The rows of R fall into 3 groups, which share some directions, and each row is roughly a mix of its group's hidden directions, except some rows that fit no group.
R, 96 rows:
[[ 51  19 -30 -34 -23   7   6   3  14 -12]
 [  9 -16 -35   3  24 -42   2  20   1 -41]
 [ 11  18  -5 -27  12   9 -37  24  50   9]
 [-12  13 -20 -59  19 -17 -26   4  -6 -18]
 [ 25  23 -41 -27 -40  -6  15 -15 -11 -16]
 [-38   0  25  -6  -5  -4  -9   7   0  61]
 [ 14  17  -9 -29  19 -14  26 -20   1  54]
 [-36 -19  34  42  17  -6  -9 -19 -13  22]
 [-15  17  26 -20  43 -21  40   2  15 -16]
 [ 27 -15 -26  22 -33   7 -46  -8   3  23]
 [ 45   0  -5   6  12  -3  36 -14 -18  44]
 [-16   8 -10 -22  17 -59  29   9  15   9]
 [  6 -22  -2  29 -18  43 -43 -16 -17   3]
 [  7  22   0 -17  21 -53  26   4  33  13]
 [ -5  16 -39  18  14 -24  15  49 -12 -19]
 [  1 -30  19 -21 -11  44  18  28 -33   5]
 [  4 -21  -3  12 -21  52 -28 -23 -29  -7]
 [  2  -2  -4 -18   6   2 -36  23  60  15]
 [ 10 -12  13  57 -18   5  34 -13  14  19]
 [ 35  -7 -35  16 -38  10 -40   5  -2  -1]
 [  7 -10 -10  19 -33  51 -34   3 -21  -7]
 [-31 -12  44  29  42  -2  -4 -12   7  13]
 [  7  15   6 -30   8  -3 -33  32  51   6]
 [ 20  17 -12 -30  11 -41  14  -4  40  25]
 [ 24  15   1 -13  18   4  50 -19  12  40]
 [  8 -11 -24 -26  17 -13 -38  37  31 -18]
 [ 26  25   8 -21 -32  -6  -9  47  20 -20]
 [ 20  14   0 -15  17  -4 -24  16  63   6]
 [ 15  22  -8  25  18 -39 -21 -29  37  -4]
 [ 25  -2 -39 -16  -1 -26  26 -29  -6 -37]
 [-22  -5  34  24   8   3 -23  26   8  49]
 [  3  19   5 -29  12 -44  41   4  22  22]
 [ 29   5 -37 -40 -36  20   2  20  -3  -6]
 [-23  28   6 -34 -16  41 -38   9  -9  -2]
 [ 30  -7  -2  51  14 -18  28 -11  30   1]
 [  4  11 -14 -60  11  10 -23   9 -30 -20]
 [ -8  22  29 -25  24 -11  55 -16   1  -6]
 [-20  15 -19  25   9 -59 -14 -16  18   1]
 [ -1 -13 -27  -9  19 -51  -3  18   9 -40]
 [-30  16  22 -14  26 -29  49  -7  -6 -11]
 [-36  -4   5   7 -16   5 -43  17   9 -45]
 [ 24 -12   6  59   9 -18  23  -6  24  13]
 [ 14 -12  41 -25  -7  17 -11 -53  -5   3]
 [ 13  27   0 -36   5  38 -26 -35 -21  -2]
 [ 42   9 -32 -41 -25  17   3  18  10  -8]
 [-11 -22  -5  24 -26  43 -32 -14 -33  -4]
 [ 11   4  17  -3  -9  55 -11 -39 -11  26]
 [  0  29 -29  18   9   1  12  60 -12  -2]
 [ 22   2  -1  40   8   1  36 -13  42 -23]
 [-11 -25   3 -30 -17  44  16  22 -36   0]
 [ 27   7  -2   5   9  -8  39 -22  -1  55]
 [  4 -15 -46   4  21 -30  -1  24 -13 -39]
 [-26  -7  32  19   4   1 -29  26   0  49]
 [ 13 -20  -8  33   4   3  33 -27 -47 -16]
 [  3  34 -19   0   0  52  -5 -24 -31  13]
 [-28 -22   2  21 -13 -13 -30  17   5 -52]
 [-21  10  -5 -45  21 -13 -48  20  -4  -7]
 [ 34   6  -2  30   9  47  17   2 -35   7]
 [-24  -9   5 -14 -38  24 -30  10 -45  -4]
 [-34   7  32  -8  29 -22  47  -1 -11  -6]
 [-26   5  35  12  16   5 -23  26  21  44]
 [-10  44   9 -33  -3   8 -42 -12  -3 -29]
 [-24  15   0 -58  16   8 -31  18  -4 -14]
 [  5   2  47 -30 -14  22 -17 -36  11  20]
 [ 33   7 -38 -12  -6  -9  26 -33  -4 -37]
 [  2  26 -16  23  17 -28 -28 -33  38 -10]
 [ 13   2   5  60 -24   4  10 -20  12  31]
 [-14 -30  20  17 -12 -38  14  37  31   7]
 [ 15 -12   3  61 -30   6  22 -19   3   9]
 [  7 -23  15 -25 -22  41  25  20 -34  14]
 [ 23 -10 -31  -1 -37  18 -34  37   4  13]
 [-10   4  -9 -60  24  -5 -18  17 -10 -30]
 [  4  -5 -21   1  20 -56  12  13   7 -40]
 [-19  18   0 -40 -15  26 -41   9 -29  11]
 [-23   6  14   7   7 -17 -39  12   5  56]
 [-14  16 -21  36   6 -48 -28 -15  20  -6]
 [  1  11  31 -17 -17  48 -20 -15   5  36]
 [ -7 -22  33  10  -9 -47  18  20  35   2]
 [ -7 -30   4  12   1 -49  10  36  30 -10]
 [  5 -37   5  20   3 -34   8  45  29  -4]
 [ 22   7 -30 -23  -6   3  30 -25  -2 -49]
 [-35 -18  25  36  30 -16 -21 -13   8  24]
 [ 49   6 -34 -42 -13   9   1  -5  11 -17]
 [ 33 -17  -9  35  17 -28  42 -13  17  -7]
 [ 14  -4  -5  18 -24  56 -33   0 -15 -18]
 [ -1  -2  22  31 -12   0  45 -17 -46   1]
 [ -6  -8 -15  31   3 -32  29  50 -11 -13]
 [-40 -12  39  36  29   5  -6 -20  -7  10]
 [ 14  31 -16 -18   9  45 -15 -28 -34  -3]
 [-31 -28   6  24 -17 -40  19  29  21   9]
 [ -5 -16 -41  20  15 -39  16  20 -12 -33]
 [ 27   5   6 -17  31 -48  20  -2  34  13]
 [  0  -1  17 -17   2 -22 -20  13  65  10]
 [ -6   4  45  -4 -24  32  -3 -21  15  41]
 [  1  -7   7  63 -24  -6  11 -17  18  23]
 [ 45   7 -29 -37 -33   0  16  20   1   0]]

Here is one row of each group, with its name. Which group are the others in?
[-10 -12  10 -11 -31  30 -22  14 -54   6]
(25)
[ -9 -16  13  16   0 -58  26  20  24 -12]
(106)
[ 27 -12 -21  26 -27 -10 -42  -6  12  34]
(95)

[-12 -15  16  28 -15 -17  42 -14 -45  -7]
(106)
[ 17 -13  11  61 -24   8  12  -8  -7  29]
(25)
[ 15  11 -31  -5  21   6 -28  43  40  -1]
(106)
[ 46  15 -27 -38 -27   9   8  20  14   0]
(95)
[  1 -30  11 -22 -16  45  10  31 -32   6]
(95)
[ -9  29  -6 -54   0  35 -11   2  -1 -28]
(25)
[ 22  17  -9 -43  19   3  38 -18  -7  32]
(25)
[  3 -24  -7  16 -22  49 -30  -9 -32 -15]
(95)
[  2 -15 -33  10  19 -48  10  21   2 -37]
(106)
